Where one turn sends some rows of the set: a few examples, then the rows asked:
der: [ 0.04,  0.04,  0.07,  0.28,  0.01,  0.05, -0.17, -0.05,  0.11, -0.11,
  0.03,  0.01, -0.07, -0.09]
Fasav: [-0.15, -0.24,  0.07,  0.28,  0.20,  0.16, -0.14,  0.02,  0.06, -0.14,
  0.04, -0.21, -0.12,  0.03]
pivu: [-0.23, -0.11, -0.01,  0.18,  0.01,  0.13, -0.09,  0.05, -0.18, -0.25,
  0.02,  0.01,  0.18, -0.18]
sunus: [ 0.01, -0.18,  0.09,  0.26,  0.14,  0.17, -0.09, -0.09,  0.00, -0.21,
  0.14,  0.17, -0.24, -0.07]
ledu: [-0.10, -0.03, -0.05, -0.05,  0.03,  0.12, -0.13, -0.11, -0.17,  0.10,
  0.12,  0.04, -0.21, -0.03]
Rotof: [-0.19, -0.14, -0.05,  0.02,  0.09,  0.19, -0.14, -0.09, -0.19,  0.11,
  0.09, -0.14, -0.22,  0.02]
fam: [-0.06, -0.23,  0.14,  0.08,  0.18,  0.12, -0.12,  0.16,  0.02, -0.13,
  0.11,  0.06, -0.08,  0.03]
vono: [-0.07, -0.05,  0.01,  0.02,  0.04,  0.20, -0.25, -0.17, -0.16,  0.10,
  0.02, -0.12, -0.16,  0.01]
Fopu: [-0.09, -0.12, -0.11, -0.11,  0.12,  0.21, -0.25, -0.10, -0.19, -0.15,
  0.10, -0.16,  0.04, -0.20]
fivi: [-0.19, -0.23,  0.03,  0.25,  0.08,  0.13, -0.04, -0.17, -0.01, -0.33,
  0.02, -0.12,  0.02, -0.18]
Sorig: [-0.17, -0.18, -0.18, -0.06,  0.13,  0.15, -0.14, -0.13, -0.16, -0.17,
  0.18, -0.18, -0.06, -0.23]
mulib: [-0.11, -0.04, -0.04,  0.47,  0.09,  0.21, -0.14, -0.09, -0.10, -0.13,
  0.04, -0.04, -0.16, -0.07]
dotog: [-0.10, -0.10, -0.15, -0.01,  0.10,  0.17, -0.21, -0.23, -0.11, -0.17,
  0.11, -0.22, -0.04, -0.26]
movab: [-0.03, -0.16,  0.13,  0.28,  0.16,  0.31, -0.26,  0.01, -0.12, -0.15,
  0.00,  0.01, -0.08,  0.04]
Ner: [-0.11,  0.00,  0.00,  0.32,  0.05,  0.12, -0.19,  0.14, -0.06, -0.03,
 -0.02, -0.13,  0.03,  0.00]
Ritez: [-0.04,  0.03,  0.01,  0.29,  0.03,  0.17, -0.14,  0.06, -0.15, -0.10,
  0.09,  0.22, -0.07, -0.06]
pulol: [-0.19, -0.23, -0.02,  0.29,  0.19,  0.23, -0.06,  0.11, -0.17, -0.13,
  0.14,  0.07, -0.17,  0.03]
zuzi: [-0.06, -0.16,  0.12,  0.16,  0.04,  0.14, -0.12, -0.15,  0.02, -0.33,
 -0.01,  0.00,  0.10, -0.20]
zuzop: [-0.11, -0.19,  0.11,  0.07,  0.06,  0.17, -0.14,  0.01, -0.08, -0.30,
  0.00,  0.06,  0.17, -0.15]
Ludo: [-0.28, -0.19, -0.06,  0.23,  0.04,  0.08,  0.03, -0.03, -0.09, -0.29,
  0.09, -0.02,  0.05, -0.19]
pezu: [-0.12, -0.09, -0.05,  0.23,  0.07, -0.01,  0.03,  0.07,  0.06, -0.11,
  0.18,  0.09, -0.14, -0.08]
suk: [-0.04, -0.14, -0.09, -0.12,  0.11,  0.16, -0.20, -0.19, -0.10, -0.18,
  0.16, -0.10, -0.03, -0.25]
gesul: [-0.12, -0.02, -0.08,  0.09,  0.00,  0.13, -0.15, -0.23, -0.13,  0.11,
  0.10, -0.09, -0.23, -0.06]
zopo: [-0.09, -0.18,  0.02, -0.05,  0.10,  0.17, -0.14, -0.19, -0.10,  0.06,
  0.14, -0.05, -0.28,  0.00]
noba: [-0.12, -0.05, -0.20, -0.07,  0.06,  0.14, -0.19, -0.12, -0.19, -0.14,
  0.15, -0.11,  0.01, -0.26]

zopo moves to vono
sunus moves to movab
Where do these go?
Ner moves to pezu
zuzop moves to pivu
noba moves to Sorig

